Each named move below is a turn or a mirror, shown by a few rows before and after it. Which moves, in which order, take the first row of each later pair to the second? The first pair is answered.
k286 (before => after):
[ 1.46  1.97  0.52 -1.32  2.66  0.46  0.91 -0.59  1.21 -0.91  0.93  0.62] => [-0.43  0.03  0.18 -2.39  1.86 -0.49  0.97  2.24  1.08  0.82  0.30 -1.61]
[-3.96 -0.06 -2.88 -1.65  1.37 -1.78 -1.43  4.54 -2.67  0.16 -3.12  0.13] => [ 0.85  4.16 -1.84  0.32  2.97 -0.01 -1.04 -1.23 -1.99 -3.66 -1.77  4.19]
[-2.77 -1.57 -1.85  1.67 -5.09  0.17  0.29  2.32 -2.18  0.51 -1.14  1.45] => [-0.02  1.36 -1.27  2.79 -4.23  1.39  0.82 -1.58 -1.77 -1.97 -0.27  4.24]
[-1.24  2.79 -1.00  0.73 -0.90  1.96  1.43 -0.28  1.38 -4.73 -3.18  5.56] => [-4.78 -0.99 -1.57 -0.59 -2.62  0.37  1.04  4.70  0.93 -1.48 -4.52  2.53]
k477 (before => after):
[ 2.57 -4.59 -1.73  1.14 -3.59  1.36 -3.06 -6.73 -3.46 -1.33 -0.58  2.91] => [-2.14  4.27 -5.32  2.94 -2.54 -1.18  2.64  2.31  1.42 -3.57  1.82  5.10]
[-0.37  1.06 -0.25  0.69 -2.73  2.09 -2.61 -1.99 -1.40 -0.16 -0.39  2.29] => [-1.47  2.77 -1.14  1.18 -2.37  1.53 -1.57 -0.01  0.03 -0.75  0.47  2.66]
[ 1.97 -0.50  0.91  1.61  3.01  0.49 -0.35 -0.21  1.01 -0.32  2.62  0.59] => [ 2.04 -0.51  0.85  1.52  3.03  0.61 -0.48 -0.13  0.93 -0.52  2.82  0.50]
k394 (before => after):
[-1.68  1.22  3.34  1.49  0.47 -1.57  3.79  3.05  1.10 -1.52  1.70  1.69] => [ 0.79 -1.14  4.27  1.89 -2.14  0.64  1.73 -2.65 -1.80 -2.06  0.70  2.53]
[ 1.05 -1.37  2.73 -2.20  2.44  3.33 -1.76 -2.83  1.02 -1.36  1.60 -2.49] => [-0.16 -0.17  2.44 -2.38  3.90  1.78 -0.60  0.39  2.54 -1.08  2.10 -3.08]
[ 0.67 -2.02 -1.02 -0.99  0.75  1.10 -2.56 -2.95 -2.00 -0.20  0.69  0.45] => [-1.55  0.30 -1.82 -1.20  3.21 -1.06 -0.94  2.36  0.34  0.50  1.67 -0.55]
[ 1.55 -1.89  1.15 -0.24  0.91  0.20 -1.83 -3.29 -0.03  0.69  0.81 -0.86] => [ 0.05 -0.11  0.58 -0.48  3.07 -1.48 -0.26  1.13  1.98  1.12  1.50 -1.99]
k124 (before => after):
[-0.11 -3.10  0.98 -0.21 -2.38 -0.08  2.22 -0.40  0.19  1.28 -0.33  0.17] => [-0.57 -2.08  0.97 -0.46 -0.76 -1.13  2.77  1.39  1.44  1.70  0.13 -0.69]
[ 2.72  5.02  0.30  1.16  3.73  0.02  2.22 -2.09  1.70 -1.55  2.51  2.76] => [ 2.85  0.62 -0.21  1.66 -2.01  2.30 -0.18 -6.26 -2.40 -0.89  0.62  3.23]
[-1.38 -0.29  0.79 -1.96  3.52 -2.12  2.61  5.49  1.80  1.40  0.70 -2.98] => [ 1.38  4.88  0.45  0.44  3.14 -0.84  4.01  1.47  2.64 -2.63  2.08  1.50]
[-0.75 -0.73 -1.79  0.02 -2.08  1.55  0.90  0.05  0.42  0.52 -3.12 -1.30] => [-1.22 -0.31 -1.24 -0.39 -0.43  0.83  1.22  1.59  1.24  0.80 -2.61 -2.06]
Pairs:
(two moves a pair)
[-4.10 -1.11 -1.32 -2.42  4.08  0.32 -0.22  0.63  2.04  1.31  0.77 -3.45] => [-4.72  2.26 -2.95 -0.45  2.17  1.00  1.75  1.86  2.67 -0.84  1.69 -0.76]  k394 then k477
[ 3.35 -2.20  1.89 -0.03 -0.58  1.96 -2.16 -5.91 -1.67 -0.66 -0.89  0.26] => [ 2.02 -3.54  3.27 -2.36  4.06 -0.50 -2.51 -1.74  0.17  2.02 -0.74 -3.32]  k394 then k477
[ 3.24 -2.52  3.49 -0.03  0.35 -1.67 -1.13 -4.58 -4.38  5.39 -1.14 -0.74] => [ 0.76  6.39 -0.43  3.73 -1.94 -1.67  4.06 -1.00 -1.58  0.98  1.14  4.27]  k477 then k124
[-1.08 -1.53 -2.42  0.94 -2.99  2.88 -0.21 -2.48 -4.57 -0.96  1.59 -1.31] => [ 1.68  1.54 -0.83  1.38  0.90  2.92  0.46 -4.32 -2.83 -2.41  3.04 -0.33]  k124 then k286
[-1.46 -0.43 -1.36  1.09 -2.64  0.71  3.30  1.96 -0.33 -1.64 -0.26  0.02] => [-1.66 -1.39 -0.70  0.16 -0.93 -0.38  3.05  3.67  0.60 -0.55 -0.14 -1.97]  k477 then k394
[-0.16  6.65 -2.33  1.69  0.86 -0.28  3.09  2.27  2.55 -3.14  2.14  2.78] => [-0.20 -6.75  0.28 -2.32 -1.75  0.49 -3.05 -1.13 -2.99  3.06 -1.84 -3.47]  k477 then k286
[-1.97  1.94  4.38 -2.61  4.45 -1.76  1.08  2.20  1.56  2.40  0.46 -3.05] => [-3.88  1.50  2.93 -2.43  1.90 -1.84  1.84  4.50  0.94  2.70  0.03 -3.45]  k124 then k286
[ 4.12 -0.99  2.45 -1.67  0.57  0.03 -1.04 -2.45  0.19  2.24 -0.62  0.96] => [ 1.53 -1.86  2.20 -2.81  0.86 -1.69 -0.68  1.55  0.97  3.95 -0.67 -1.19]  k286 then k394
[ 2.16  1.69 -1.24  0.29  4.73  0.34  0.18 -1.58  4.36  0.24  1.39 -0.20] => [-1.83 -3.98 -2.58 -0.91 -0.28  0.11 -1.40  1.33  1.34  3.70 -0.84 -2.85]  k124 then k286
[ 0.60  0.18  0.30 -1.40  3.48 -0.32 -0.65 -0.82  0.60  0.16 -0.02 -0.30] => [ 0.32  1.57 -0.43 -0.90  3.32 -0.40  0.47  0.17  1.41 -0.26  0.16  0.24]  k394 then k477
[-1.61 -0.86 -0.09  0.10  3.17 -1.32 -0.52  2.90 -0.28  2.43  0.05 -1.80] => [-2.11  2.43 -1.51  1.74  1.34 -0.66  1.16  3.53  0.44  0.58  0.75  0.56]  k394 then k477
[ 2.86 -2.19  2.08 -1.77  1.32 -0.12 -1.79 -2.55 -0.64 -0.22  0.21 -1.07] => [ 0.53 -2.32  1.46 -2.03  2.58 -1.69 -1.10  1.76  0.51  1.25  0.45 -2.32]  k286 then k394
[-4.29  0.96 -2.43  0.56 -3.86 -0.71  1.59  6.45  0.05  0.91 -0.07 -0.81] => [-2.31  4.27 -2.83  2.48 -4.48  0.54  2.62  3.05 -0.07 -2.15  1.23  2.77]  k124 then k124
